Each named turn below is shown by a few rows before and after it. Which turns, in which order, take the first row of each later pair to the second? The first pair is answered.
Kikuf:
 1.046  2.092  1.106 -2.070 -2.624 -0.631 -0.077  2.182 -3.670  1.249  1.371  0.857 -3.057 -0.400  2.566 -0.587 -0.818 -1.000  1.416 -1.185  1.962 -1.360  2.048  0.576 -2.372 =>  2.501  1.999  0.664 -0.082 -0.643  0.419 -0.609  2.656 -3.231  0.896 -0.452 -0.864 -2.059 -0.417  3.906 -1.207 -1.401 -1.427  2.764 -0.740  2.435 -0.775  0.406  2.317 -1.781
 0.523 -0.688 -0.308  0.840  2.485 -1.434 -2.181 -1.353  0.147  0.211  1.499 -2.674  1.860 -0.321  0.658  0.014 -0.138 -3.078 -0.766  0.821 -2.301  2.649  0.603  0.626  1.359 => -0.141 -0.863 -0.249  0.874  2.299 -1.043 -1.684 -1.910  0.793  0.001  1.424 -2.725  2.422 -0.094  0.600 -0.016 -0.144 -2.424 -1.061  0.582 -2.476  2.480  0.757  0.090  1.814
-1.298 -0.177 -0.813 -0.415 -2.200 -0.797 -1.536 -1.366 -0.076 -1.021 -0.969 -0.100  0.784 -0.451 -1.570  1.393 -0.693  1.169 -1.155  0.581  0.240 -0.666 -0.470 -0.049 -0.198 => -0.824  0.007 -0.711 -0.603 -2.380 -1.221 -1.777 -0.903 -0.430 -0.893 -0.497  0.140  0.121 -0.542 -1.570  1.265 -0.427  0.648 -1.124  0.657  0.301 -0.595 -0.398  0.189 -0.617
 2.370  2.920 -0.969  0.569 -1.228  4.442  4.216  0.879 -1.582  2.069  0.340  2.036 -2.592 -3.143  2.617  0.127  0.514  2.105  0.151 -0.558  2.094 -2.502 -3.819  1.659  0.183 =>  2.238  2.650 -0.938  1.014 -0.774  5.048  4.517  0.458 -1.085  2.038 -0.255  1.937 -1.718 -2.964  2.656 -0.021  0.466  2.480  0.024 -0.583  2.112 -2.463 -3.821  1.725  0.724
Pov:
 2.419 -0.870 -2.953  0.304 -0.197 -4.414 -2.754  0.672 -1.438 -2.074  1.865 -2.758 -0.541 -0.913  2.586  0.917  1.054 -4.124 -0.890  0.359 -0.236  0.940 -1.564  0.470  1.205 => -0.807 -4.287 -1.314 -2.866  0.776 -0.991  2.392 -0.726  0.240 -0.827  0.467 -1.952  2.755  0.793 -0.002 -1.360  2.798  0.084 -0.218 -1.358 -0.501  1.875  3.243 -4.242  0.572
-1.394  1.167 -0.005 -5.399 -3.540 -2.094  1.500  0.935 -3.963 -0.352 -0.325  1.608 -0.769 -0.033  1.901  1.034  1.291  2.113 -1.620 -2.631  0.972 -0.008  0.632 -1.834 -0.314 => -1.892  3.155  1.610 -3.718 -2.505 -1.165  2.505  0.203 -0.687  0.855  1.023  3.695 -1.244 -0.424  0.662  3.522  1.569  2.328 -1.685 -1.507 -0.939 -1.522 -1.201 -2.885 -0.820
-1.376 -1.876 -0.496 -0.081  3.497  5.390  4.274  1.609  0.575 -0.432 -4.161  0.051  1.704  2.735 -0.217 -2.601  1.312  1.242  2.606 -0.631  1.420  0.600  2.340  0.757 -1.576 =>  0.080  3.053  0.274  4.548  4.208  4.293  1.679  1.698  3.253  0.409 -1.625  1.833 -1.313  0.811  0.278  1.653  0.111 -1.322  2.022  1.907 -0.682 -1.665 -3.059  2.886 -1.186
ruka:
 0.932 -2.010 -2.710 -1.740 -0.266 -1.764 -0.605  1.263 -1.761 -0.862  1.901 -2.795  1.526  2.328  0.580 -1.793 -0.752 -0.756  0.682 -0.161  1.958  0.729  2.428  1.774 -0.640 =>  2.164  0.637 -1.251  2.129  2.917 -0.619 -1.345  0.771  1.373  0.596  2.387 -2.071  1.476  1.307  0.814  0.471 -1.310 -2.414  1.029  1.891 -0.060 -0.031 -0.972  2.591 -0.226
-0.762  0.158 -1.244  0.509 -2.337  1.254  0.720 -0.649  0.712 -1.350 -3.304  0.319  0.697 -1.640 -0.688  0.728 -0.827  2.470 -0.407 -3.219  0.775 -0.030 -3.593  0.808  1.711 => -0.984  1.705 -0.694  0.863 -2.531  0.643  0.470 -0.340  1.268 -0.686 -0.881  1.750 -1.048 -2.356 -1.460  2.218 -0.553  1.606 -0.914 -2.464 -0.223 -0.945 -4.240  0.481  0.938
 0.543  0.724 -2.756 -1.233 -1.596 -1.550 -2.673  2.383 -2.319 -2.695 -0.873 -1.685 -2.689  1.574  1.565 -0.489 -0.312 -0.016  0.604 -0.288  0.764 -0.200 -0.207  2.282 -0.735 =>  1.259  1.657 -2.286  1.105  0.448 -0.437 -2.974  2.002 -0.543 -2.097 -1.567 -1.875 -1.954  1.315  1.946  0.478 -0.751 -0.674  0.939  0.657  0.035 -0.370 -2.093  3.002 -0.182
 1.083 -1.731 -1.504  2.023 -2.343 -2.011 -2.496 -1.478 -0.695 -2.886 -0.970 -1.230 -0.698  0.307  2.393 -0.582 -1.840  0.262 -2.307 -1.638 -0.010 -1.009  1.452  0.797  0.852 =>  1.661 -0.131 -0.752  4.075 -0.962 -1.794 -2.984 -1.702  1.108 -1.914 -0.274 -0.685 -1.017 -0.179  2.448  0.844 -2.139 -0.886 -2.081 -0.547 -1.277 -1.640 -0.336  1.319  0.733
das:
-0.419 -2.306  0.885  0.664  1.565 -0.627 -0.593 -1.813 -0.859  1.140  1.757 -2.807  3.258  1.741 -0.607 -1.386  1.158 -1.657 -0.428  0.516 -3.829  1.683  3.493 -0.378  0.608 => -0.376 -1.314  1.406  0.909  1.961 -0.623 -0.600 -1.766 -0.182  1.643  2.821 -1.921  2.642  1.484 -1.004 -0.641  1.228 -2.122 -0.476  0.911 -4.504  1.342  3.137 -0.649  0.122
-1.155 -1.719 -1.048 -1.790  0.415  0.385  1.971 -0.136  0.766  0.204  1.751 -1.031  4.726  0.242 -0.823 -0.231  0.480  2.315 -0.864 -1.097 -1.499  1.957  2.173 -0.991 -1.977 => -0.262 -1.999 -1.005 -1.544  1.847  0.847  1.475  0.383  0.143  0.697  1.138 -1.770  4.747 -0.024 -0.414 -0.930  0.635  1.361 -0.170 -0.840 -1.402  2.709  2.200 -0.334 -2.183
-0.553  2.859 -1.185 -0.248 -2.062 -1.590 -2.103 -0.168 -0.454 -2.449 -0.241 -0.040 -0.343  0.174 -0.307  0.688  0.450  2.792  0.922  0.423  0.333 -2.926 -1.232  1.522  1.934 =>  0.611  1.762 -1.417 -0.479 -0.922 -0.991 -2.571  0.484 -1.590 -2.405 -1.668 -1.388  0.227  0.007  0.517 -0.666  0.463  2.097  1.541  0.320  1.226 -1.827 -0.955  2.346  2.088
Now pairs of rows:
Between the rows of a pair lie 2 to 3 turns.
-2.675  1.884  2.121  0.187  3.153  1.789 -0.654 -0.825 -0.133  0.009 -2.829  0.072  0.056 -0.276 -0.671  1.398 -0.124  0.814  3.083  0.338 -0.892 -1.347 -0.351 -0.459  0.467 => -3.082  0.529  1.294 -1.419  1.937  1.695 -0.129 -0.740 -1.588 -0.835 -3.560 -0.597  0.402  0.243 -0.539  0.225  0.264  1.826  3.277 -0.638  0.061 -0.894  0.903 -0.742  0.710
ruka ruka
-3.419  1.070  1.037 -0.697 -1.865 -1.512 -1.095 -1.509  0.346  0.089  4.690  1.318  0.816 -0.442 -2.574 -0.350  0.437  0.940 -1.765 -1.685 -0.880  0.814  1.059 -2.782 -0.148 => -3.300  1.800  0.956  1.225 -1.008 -0.447 -0.870 -2.217  2.113  0.101  3.981  1.251  1.741 -0.478 -2.354  0.886 -0.077  1.451 -1.552 -1.061 -1.401  0.250 -0.630 -2.138  0.745
das Pov
 1.444  0.088 -0.387  2.771  2.970 -0.298 -1.186 -0.848  1.165  1.062 -0.576 -1.271  1.527 -0.124  0.260  0.841 -0.534 -1.704  0.659  1.725 -1.866  0.435 -1.132  0.347  0.530 =>  1.381 -0.033  0.269  1.947  3.408 -0.439 -1.368 -0.155  0.417  1.895  0.313 -0.612  0.506 -0.154 -0.323  0.406  0.194 -2.787  0.906  1.920 -2.228  0.772 -0.258 -0.334 -0.624
Pov das
 1.093  2.343 -1.482  0.373  2.467  1.803  1.619  0.828 -0.346 -1.684 -3.123  0.542 -0.179  1.171  1.310 -1.001  0.293 -0.349  1.526 -0.066  1.692 -0.367 -1.057  0.724 -1.737 => -0.630  3.468 -0.211 -0.372  1.172  1.363  2.570  0.350  1.000 -1.025 -0.325  2.914 -1.266  0.749 -0.344  0.820  0.725  0.024  0.194  0.314  0.015 -1.619 -0.405 -1.432 -2.492
Pov Kikuf ruka
 1.593 -0.521 -1.856 -2.729  0.008 -2.250 -1.132  2.128 -3.389  0.037  1.695  0.001 -1.062 -0.384  2.392  0.029  0.721 -1.501 -1.354  1.134  0.716  0.017 -0.754  0.212 -0.192 =>  0.090 -2.455 -0.382 -3.001  2.545  1.288  2.399  0.930 -0.667  1.253 -0.507 -0.027  2.499  0.731  1.083 -1.171  1.657  1.304 -0.122  0.613  0.253  0.677  0.952 -2.302  0.165
Kikuf Pov
 1.560  0.913  0.037 -0.232  1.039 -1.383 -2.451  1.524 -1.106  0.045  1.154 -0.949 -1.654 -0.955  1.616 -0.666 -0.009 -4.440 -0.971  0.367 -0.045  0.420  0.532  0.830 -0.771 =>  1.023  1.312  0.740 -0.484  1.046 -1.354 -2.061  1.402 -0.675  0.609  2.069  0.001 -2.234 -1.132  0.808 -0.325  0.254 -4.446 -1.016  0.402 -0.590  0.132  0.841 -0.032 -1.445
ruka das
-0.988 -1.386  1.358  0.806  0.931  1.669  0.985 -0.535  3.315  0.295 -1.121  0.147  3.063  0.998  0.781  0.573 -0.767  1.207  1.303  0.861 -1.989 -1.234 -0.428 -0.777  1.477 =>  0.495 -0.512  0.210  2.133  0.468 -0.042 -1.938  0.294  1.853 -0.604 -1.153 -1.154  1.588  0.420  2.472  0.988 -1.543 -0.833  1.335  1.347 -1.480 -1.098 -2.193  2.001  2.123
das Pov
 2.116 -1.161 -2.170 -0.575  0.862 -1.531 -0.423  0.543 -2.227 -0.601 -1.756 -2.083  0.678  0.032  1.020 -1.747  0.177 -2.948  0.820 -0.887  0.524  1.582  1.424  1.790  0.709 =>  1.418  0.269 -0.652  2.525  2.669  0.256  0.732 -1.656  2.601  0.549 -1.496 -1.138  2.743 -0.006  0.265  0.618 -0.123 -1.626  0.396  0.413 -1.967  0.336 -0.625  0.711  2.117
ruka Kikuf Kikuf
-1.051  0.523 -0.538 -2.563 -2.166  1.074  0.136  1.189 -0.800 -0.394 -0.308  0.079 -2.800  1.276  1.895  0.324 -0.587  3.644  1.580 -1.280  1.930 -1.684  1.001 -1.904 -3.126 => -0.336  2.731  0.523 -0.477 -0.719  1.264 -0.375  0.884  1.316  0.895  0.937  1.237 -3.605  0.249  1.528  2.278 -0.810  2.495  1.741  0.057  0.182 -2.706 -1.066 -1.499 -3.366
ruka ruka
-0.721  1.825  1.759  1.367  0.968  0.513  0.280 -1.153  2.803  1.623  2.831  0.450  1.102 -0.022 -0.677  2.503 -1.061 -1.275 -0.357  1.755 -2.443 -0.136 -0.059 -1.678 -0.171 => -2.180  0.986  0.327 -0.812 -3.270 -1.394  0.151 -1.387  1.042 -0.065  3.484  0.771  0.279  0.192 -0.958  2.327 -1.066  0.493 -1.642  0.558 -1.388 -0.743  0.846 -1.967  0.397
das Kikuf
 1.630 -0.659  0.215  1.306  2.357  0.763 -0.265  2.146  0.167  0.931 -2.842 -1.984  0.394  0.819  1.563 -1.271 -0.570 -0.575  0.659  0.009  1.323  1.704 -0.711  1.082 -1.349 =>  1.754 -0.451  0.619  1.071  2.564  0.563 -0.635  2.534 -0.207  1.125 -2.106 -1.621 -0.157  0.349  1.301 -1.409 -0.278 -1.409  0.697  0.155  1.103  1.804 -0.159  0.930 -1.917
ruka Pov ruka
 0.532 -0.350  1.172  1.916  2.776  1.198 -0.451 -1.264  1.872  1.047 -0.870 -2.055  2.085  0.278 -0.111  1.147  0.016  0.367  2.117  0.778 -0.312  1.012 -0.419 -1.240  0.813 => -0.094  0.517  1.219 -1.679 -0.796 -1.681 -0.718  0.403 -1.200  1.147  2.756  0.430 -2.185 -0.136 -1.114  1.629  0.683 -0.553  1.017  0.359  0.166  0.174  1.366 -2.188 -1.588
das ruka Kikuf
 1.243  0.782  0.433  3.933  1.813 -0.174 -3.310  0.368 -0.812  0.028 -1.374 -3.382 -0.064  0.295  1.286  1.551  1.215 -2.426  2.090  0.990  1.733  1.493  0.256  2.468  0.689 =>  1.222  1.477  1.507  3.871  2.618 -0.466 -3.260  0.589 -0.113  1.178  0.346 -2.174 -1.017 -0.185  0.496  2.367  1.574 -3.693  1.903  1.503  0.772  1.019  0.331  1.489 -0.190
das Pov ruka
 1.360 -0.358 -1.394 -2.239  0.321 -0.486  0.381  2.561 -2.893  0.246 -2.800  1.282 -2.598  1.202  0.871 -2.187  0.430 -0.244  1.908 -1.267  3.213  0.988  0.707  0.665 -2.076 =>  1.341  0.764  0.664 -0.382  3.613  2.296  2.178  1.995  0.612  2.454 -2.739  2.594 -1.666  0.928 -0.123 -0.695  0.880  0.025  2.808 -0.257  1.269  0.329 -0.412 -0.680 -2.495
das ruka Pov
-0.618 -1.697  1.149 -1.752  0.749 -1.493 -0.367 -0.063 -0.151  1.354  2.151  0.725 -0.537 -0.689 -1.934 -0.924  0.831 -2.132 -1.028 -0.445 -2.053  1.678  3.847 -2.965 -1.457 =>  0.310 -1.143 -0.598 -1.298 -1.281 -3.574 -2.714  0.148 -1.848 -0.407  2.360 -0.320 -1.701 -1.179 -0.532 -0.673 -0.193 -2.993 -1.652 -0.504 -1.297  1.513  2.590 -0.764 -0.429
das Pov Pov
 0.384 -1.811 -1.268 -0.805  0.813 -1.031 -1.728  1.306 -2.300  0.132 -0.687 -1.180  0.293  2.029  0.062 -2.335  0.057 -2.619  0.082 -0.918  0.229  0.488  0.684  1.239 -0.093 =>  0.384 -1.694 -0.694 -1.199  1.459 -1.059 -1.361  1.645 -2.284  0.799 -0.009 -0.409 -0.210  1.665 -0.561 -2.178  0.376 -3.322  0.263 -0.687 -0.061  0.497  0.940  0.665 -0.834
das ruka
 3.677  3.694 -0.390  3.279 -0.453 -0.004 -3.070  0.415 -0.518  0.712 -1.205 -1.750 -1.735  0.161  0.178  1.423 -2.245  0.591  0.593  0.912  2.258 -1.219 -2.342  3.063 -1.517 =>  2.237 -0.054 -1.142  1.310 -0.428  1.333 -0.978 -0.831 -0.655 -0.296 -4.199 -3.655  2.127  1.702  0.141 -1.462 -1.974  3.509  0.936 -0.830  3.457  0.424  0.428  1.599 -0.104
Kikuf Pov
 0.461  0.321 -1.759  1.716 -0.695 -2.834 -3.122 -0.723 -0.640  0.017  0.942  1.042 -1.857  0.117  0.855  0.881 -0.172 -1.532 -0.752  1.094  0.254 -1.611 -1.540  1.976  2.150 =>  0.846 -0.459 -2.074  2.202  0.276 -1.949 -2.989 -1.060 -0.788 -0.229 -0.840 -0.332 -0.374  0.526  1.417 -0.095 -0.384 -1.023 -0.298  0.859  0.845 -0.923 -1.721  2.543  2.951
ruka ruka
